In the data rows, the value 500 means zero.
Here are some points:
638;242;837;595;349;339;780;528;348;360;536;314;709;520;447;273;602;384;481;443;581;570
586;29;821;555;101;559;826;536;462;245;642;342;523;409;363;261;545;697;569;406;652;463
563;490;308;436;736;520;512;396;527;531;577;606;497;485;502;603;392;309;558;549;335;578
419;408;514;439;405;715;661;452;619;358;640;480;288;448;528;481;371;572;546;546;550;359
536;790;339;320;659;585;364;469;518;666;457;510;444;536;404;624;464;475;449;491;568;502
491;383;581;583;309;485;297;639;536;491;509;457;415;398;479;423;525;554;459;560;461;321
637;485;578;572;467;446;593;390;420;162;687;439;515;536;457;376;386;433;621;548;868;498
727;743;634;451;558;358;361;526;439;312;543;268;573;523;515;333;332;439;552;568;905;167
387;455;405;501;304;693;358;557;667;473;489;611;279;448;554;560;452;837;537;564;477;430
575;999;565;627;666;223;224;544;394;326;620;293;617;656;448;384;516;276;361;697;988;450
591;536;706;597;410;243;563;598;389;488;541;358;678;501;523;264;690;392;361;645;550;533
275;487;196;634;356;655;686;425;519;438;465;702;381;432;665;729;469;736;579;361;397;591
797;794;794;391;758;81;296;520;285;664;478;294;809;667;342;242;682;0;283;668;621;548
509;367;701;596;367;483;610;522;484;360;557;423;575;609;548;335;611;646;573;496;540;536
630;737;721;639;477;210;369;647;398;434;567;240;646;694;403;415;707;248;267;579;749;543
458;108;695;581;280;554;715;552;541;389;550;468;549;561;433;428;613;725;584;380;405;604
509;355;401;386;409;660;656;393;452;432;429;610;459;405;509;615;415;668;594;331;499;460
421;628;391;451;363;492;645;529;509;424;390;507;439;306;616;566;319;715;489;433;666;376
463;489;398;540;665;528;437;555;462;493;526;536;511;506;497;633;541;502;463;441;489;568
653;428;798;471;549;91;554;642;403;736;514;317;867;627;279;260;863;305;367;503;451;660
451;573;406;671;449;477;462;535;596;516;413;499;443;471;659;571;358;480;513;554;392;526
483;562;385;452;641;509;543;457;477;698;396;558;527;531;525;610;519;424;512;394;338;624
383;654;363;545;497;643;290;566;620;328;518;436;293;447;600;559;153;683;724;425;727;153
634;718;386;317;493;514;270;414;532;548;379;532;414;375;520;538;329;464;458;609;650;185
604;307;517;401;609;481;447;398;411;606;521;620;621;539;383;499;704;326;519;444;288;598
444;746;523;509;464;514;218;637;494;370;534;394;422;454;496;477;303;581;401;608;714;279
516;630;584;506;611;485;446;468;479;489;538;440;532;545;474;406;455;359;454;619;581;595
537;477;573;504;577;555;487;558;542;488;587;460;406;562;502;548;600;437;421;530;487;610
359;269;249;403;672;602;589;459;486;859;437;767;509;536;416;728;776;544;610;207;46;767
203;179;520;265;333;748;377;518;674;550;529;701;338;388;239;409;400;897;639;472;417;402
536;441;463;370;510;653;409;411;561;555;535;596;414;514;432;554;543;471;459;588;378;481
371;282;362;494;443;650;604;456;596;617;478;686;434;515;582;622;600;608;520;478;96;561
612;164;675;491;255;522;801;410;351;231;556;455;603;417;449;396;489;602;587;354;647;451
373;706;348;376;562;633;361;469;569;476;500;545;430;482;477;607;263;585;456;575;524;379
255;307;378;610;205;760;698;520;633;442;360;562;329;269;725;596;316;904;659;328;368;238
700;309;496;601;546;479;593;428;422;517;492;559;567;558;609;511;667;398;579;447;309;706
428;679;538;502;513;664;408;569;614;475;541;371;518;635;462;520;444;680;406;618;577;481
609;130;735;715;341;321;607;570;430;358;583;456;688;515;547;302;755;494;529;523;363;592
745;676;681;362;669;428;385;491;412;318;591;377;540;550;502;384;446;313;396;704;774;486
591;881;438;395;647;508;126;478;512;461;548;483;475;514;561;440;384;406;348;857;578;327
Here are 37 more points, each followed by its number:
378;481;270;663;522;410;453;481;508;790;370;638;610;483;568;640;590;356;457;454;46;546 0
292;201;522;578;287;660;522;682;591;386;526;500;358;352;464;516;373;828;603;345;473;394 1
411;978;338;485;581;585;211;457;535;442;549;523;339;570;634;534;329;405;348;795;569;320 2
618;667;461;457;709;300;505;548;410;602;404;375;626;465;437;546;492;378;565;313;699;496 3
440;465;527;411;616;561;526;533;648;633;559;454;497;659;311;514;531;550;534;494;471;567 4
326;449;254;606;483;718;420;451;551;551;453;683;330;413;598;712;426;529;507;481;253;547 5
379;712;332;405;627;559;297;575;560;691;444;475;489;503;433;571;337;570;528;477;422;345 6
565;764;386;457;650;390;407;523;452;571;366;419;511;387;528;565;356;442;579;380;718;378 7
580;0;583;420;259;525;835;447;553;640;376;645;517;344;460;518;726;632;612;273;185;548 8
396;390;377;600;433;628;521;503;585;562;426;621;424;506;531;691;596;712;523;406;367;628 9
505;642;362;496;424;497;487;442;507;506;442;541;403;379;565;561;461;577;540;472;672;405 10
405;510;545;438;359;753;367;483;563;423;487;577;241;451;540;473;420;711;494;574;617;462 11
684;301;525;495;640;450;649;414;493;595;508;483;598;601;464;544;601;291;589;410;351;648 12
473;514;446;531;467;558;628;390;494;288;612;556;352;514;550;500;395;514;613;496;714;543 13
360;327;285;508;667;543;665;427;644;756;470;692;403;507;471;644;426;396;680;375;149;711 14
482;407;375;483;594;570;591;443;555;434;600;557;431;429;545;531;305;426;603;533;399;496 15
302;940;286;575;545;597;273;495;559;291;569;479;353;517;558;597;265;660;522;582;847;312 16
255;787;535;490;223;749;246;560;600;192;568;398;102;285;554;370;0;701;491;700;987;14 17
591;296;567;515;410;513;590;504;545;486;516;495;372;478;538;515;494;425;535;481;411;467 18
366;864;258;407;714;548;358;417;520;665;443;621;488;555;476;631;421;472;438;543;506;637 19
606;437;532;585;610;391;515;558;481;483;509;391;619;591;497;524;556;452;634;345;529;472 20
519;699;574;494;787;299;604;561;458;522;515;337;753;659;439;480;502;365;450;491;596;661 21
354;536;419;171;629;569;208;483;613;808;398;712;480;520;241;513;541;633;489;520;373;533 22
658;206;659;591;508;367;960;411;433;263;568;409;840;536;458;440;593;592;636;408;613;664 23
556;530;783;435;320;390;391;517;451;399;506;469;504;517;422;302;637;517;331;656;742;544 24
391;385;252;462;735;534;585;447;622;812;450;700;422;514;479;669;475;360;641;390;103;706 25
738;78;524;517;639;275;590;535;457;773;551;525;744;609;339;517;923;291;628;281;112;707 26
414;475;579;706;230;653;439;500;482;162;569;437;345;362;605;403;240;536;454;658;667;316 27
594;576;583;416;356;430;583;475;394;421;426;430;512;331;636;373;443;459;440;543;618;260 28
425;577;425;527;368;548;509;515;553;618;330;533;367;438;706;575;588;611;486;459;400;410 29
444;401;480;325;494;533;458;446;544;756;357;732;473;523;453;585;763;596;427;469;275;724 30
434;839;477;509;496;545;149;646;506;319;549;385;372;434;517;501;221;590;405;636;802;238 31
701;357;789;661;432;342;541;623;388;235;657;212;657;479;467;271;447;310;477;573;666;388 32
612;312;510;525;590;380;486;504;442;624;426;539;611;450;507;495;639;416;605;332;373;562 33
652;661;485;380;652;422;425;483;434;590;479;431;469;419;504;477;451;258;481;505;593;400 34
662;204;457;348;594;561;661;421;508;760;385;672;567;588;472;710;809;457;449;388;89;831 35
604;602;710;467;516;450;330;446;458;288;686;431;446;616;398;275;438;341;469;738;777;461 36
Which of these numbered points is nearest to each point below, ignoring the 3 directions in which the first points spread most? Its number follows each.
308;579;425;482;515;533;754;500;543;451;472;534;626;501;606;505;418;784;554;502;439;575 > 21
654;917;387;526;841;322;246;536;452;560;456;370;627;671;536;599;482;281;494;502;649;453 > 20
661;379;635;420;455;444;816;409;457;431;523;451;654;573;474;467;627;535;487;450;536;548 > 35
540;100;610;479;477;445;924;400;498;509;566;522;688;612;429;418;615;518;657;391;260;746 > 12
496;805;444;544;494;505;320;474;514;426;564;486;437;598;599;505;454;382;334;737;524;375 > 2
577;464;436;542;618;373;595;517;551;863;377;610;620;707;474;692;956;449;389;424;179;931 > 9
726;589;716;378;468;382;570;398;304;316;488;453;680;537;477;385;503;400;332;619;737;583 > 35
479;862;393;350;801;549;261;511;630;674;540;456;469;712;354;591;454;411;431;651;558;515 > 4
417;425;584;638;250;628;497;539;551;274;509;465;353;448;544;502;431;743;528;498;719;422 > 9
482;592;266;503;768;501;465;474;560;838;321;680;587;677;511;814;773;530;445;404;199;864 > 9
296;296;340;517;362;729;604;444;641;550;502;713;314;480;615;629;499;674;559;479;163;479 > 2
700;93;894;547;346;344;635;473;337;272;699;392;736;537;323;170;733;346;501;543;536;506 > 36
260;418;283;499;487;735;526;467;635;618;504;707;317;525;606;657;475;607;549;485;150;521 > 2
587;349;541;468;508;355;546;527;517;561;465;428;607;357;396;421;452;429;586;431;571;418 > 33
254;666;370;511;427;669;300;457;534;300;677;608;196;376;408;440;198;565;579;622;811;380 > 36
527;902;486;598;471;459;350;523;446;383;391;337;530;413;727;459;271;488;433;614;732;176 > 29
388;360;586;571;469;579;646;492;535;498;515;500;476;508;485;444;477;539;539;492;452;680 > 19
752;132;854;597;442;195;950;509;398;468;534;338;871;688;357;375;863;383;442;397;537;798 > 21
873;277;785;526;707;92;751;485;335;478;651;326;918;620;348;267;717;38;431;586;470;791 > 15
